Named moves come first, each a turn or a mirror and shown by rows before and after it. Which of them, in which order, take the first row of each pair that follows to the second? Write the first one first, as in the answered first pair.
z_766 (before |-> after):
[ -5.2  -0.5  -2.2  10.5  -9.3   8.0  -3.5  -6.6 -15.1] |-> [-5.8 -3.2  3.1 -8.3 10.8 -1.9 -7.1 -0.3 18.1]
[ 22.8 -31.6  -1.5   8.2  -5.4  28.5   2.8  26.0   7.3] |-> [ 21.9 -30.8  -1.6   9.1  -5.5  29.4   2.7  25.5   6.9]
[ -4.9  11.0  -4.4  16.1 -15.8   2.1   2.7  -3.9 -24.0] |-> [ -6.0   4.5   3.2  -8.2  15.1 -12.4  -0.7   4.3  25.3]
[ -3.1  -5.1   8.3 -13.6  27.1 -18.3 -22.5   4.0  38.8] |-> [ -1.3   6.3  -5.4  24.4 -21.6   8.1 -15.3  -8.5 -41.7]
z_477 (before |-> after):
[-17.6  26.0  -9.3  15.2  -0.7  15.5  12.5   8.8 -10.9] |-> [ -5.6 -26.4  14.6 -14.8  -8.6  20.5   8.5  12.6  -9.0]
[-14.3 -48.0  34.8 -12.8   5.2 -15.4 -22.9  -7.1   0.2] |-> [-32.4  35.4  -3.0  31.5  14.9 -25.8 -16.4  -6.5  -4.7]
[  1.0 -21.3   8.1  -8.0 -11.3   7.1  -8.0  -4.8  -1.2] |-> [ -7.9  18.8 -11.8  14.9  -6.7   0.8  -4.5  -3.0  -4.7]
[ 15.8 -20.5   1.6  -0.2 -21.5   3.4   0.0 -16.7   9.1] |-> [  7.9  13.9 -14.1  20.4 -17.5  -1.8   4.5 -17.8   5.2]
z_176 (before |-> after):
[ 0.3  4.7  0.8 16.6  2.6  7.4  2.5 -8.7 -9.6] |-> [ -0.2   1.9   1.5  16.7  -0.3   5.8   2.2 -10.6 -12.7]
[ -4.6   2.5  -7.0  17.2  -1.8   7.4   2.4   2.7 -18.8] |-> [ -3.3  -5.9   0.6  14.3  -3.3  -0.1   1.8  -7.9 -20.6]
[-21.2 -28.7   5.1 -20.8   3.2  -2.0   6.5  23.4  31.0] |-> [-20.1 -28.9   1.9 -20.0   3.4  -1.5   5.4  23.4  32.1]

Between the rows of a pair lie 2 to 3 moves.
[ -2.2  22.1  -3.9   6.0  -2.1  -1.4 -16.7  -5.3 -13.9] |-> [  1.4  -2.9  10.7 -17.1   9.3  -3.5 -19.2  -0.1  11.5]
z_766, z_477
[ -3.9  -6.4  -4.0   1.6 -23.0  25.3   4.4  13.2  -9.1] |-> [-11.1  18.6 -12.2  11.9 -11.2  16.8   6.7  16.2   2.5]
z_766, z_477, z_766
[ 11.1  48.6 -10.8  16.6  -4.5  -6.4  -5.8  -2.5 -24.3] |-> [ 21.4  -8.1  20.0 -33.7  18.5 -14.9 -12.4   5.8  24.1]
z_766, z_477
[-10.3 -12.2  12.8 -23.0  42.0  -7.7  -9.0  -2.3  48.4] |-> [-16.2  29.2 -16.8  36.0  -9.0  14.4  -0.7 -17.5 -42.8]
z_477, z_766
[-11.2 -33.9  29.4 -12.5   1.9   3.4   1.5  11.5  26.1] |-> [-17.5   0.2  15.0  28.1 -22.9   3.7   5.8 -12.6 -28.1]
z_766, z_477, z_176
[ 23.2 -43.0   7.9 -28.3  -5.1  33.7  -9.1  16.9  19.1] |-> [  5.7  35.6 -33.7  28.9 -17.1  31.3   0.4  10.1 -18.6]
z_766, z_477
[ 11.8 -29.1  -6.1 -15.0   9.8  24.9  -5.9  35.6  36.8] |-> [ -6.9  42.2 -32.8  34.4   8.9   8.3  -1.6  14.2  10.6]
z_176, z_477, z_766
[  0.6  18.0 -25.9  11.7 -24.0 -12.2   8.2   1.8 -26.7] |-> [  4.6   4.1 -19.1   5.1 -30.2  -8.8   6.1   0.0 -33.8]
z_766, z_477, z_766
[ 17.1  24.8 -18.9  15.1  19.8  17.4  10.7  52.1  26.2] |-> [ 27.2 -14.3  -8.5  13.0 -19.6  39.8   9.0  42.7 -21.3]
z_477, z_766
[  3.6 -14.7  25.8 -12.9  -7.0 -39.6 -35.9 -60.9  -3.3] |-> [  1.4 -10.7  23.1 -16.1  -1.4 -42.3 -34.9 -62.7   4.8]
z_477, z_766, z_477
[  4.0 -40.5  36.5 -17.0  -8.6 -33.3  -8.8 -34.4   0.3] |-> [-12.0  32.0  -0.3  32.5 -11.6 -35.8  -1.3 -37.2 -24.1]
z_766, z_477
[  9.9 -16.4 -12.2 -17.1   3.9  28.1  -0.7  15.7   2.8] |-> [ -4.9  28.1 -20.5   5.9  19.2  -0.6  -2.8  -6.5   6.4]
z_176, z_477, z_766
[ -2.6   4.2   9.5 -14.4  26.9 -12.1   3.8   8.1  25.5] |-> [  2.7 -20.2  19.6 -22.9  16.9  -4.0  -0.9   4.0  13.2]
z_766, z_477, z_766
[  2.8 -28.0  17.5 -12.8  -6.0   2.0  -7.3   9.9   4.7] |-> [-11.5  25.4  -5.7  12.5   5.8  -6.4  -1.9  11.2  12.0]
z_477, z_766
[ 17.0 -15.0  -7.8 -11.8  -6.5  18.0  -0.9  31.4   7.6] |-> [  9.0  10.0 -19.3   0.1   3.5  12.6   0.2  31.1  17.6]
z_766, z_477, z_766
[-15.3  26.8  11.6  24.0   4.3 -14.7   2.2 -28.7 -22.4] |-> [ -6.4  -5.8  24.2  11.4 -12.0  -7.2   0.4 -31.5 -35.5]
z_766, z_477, z_766
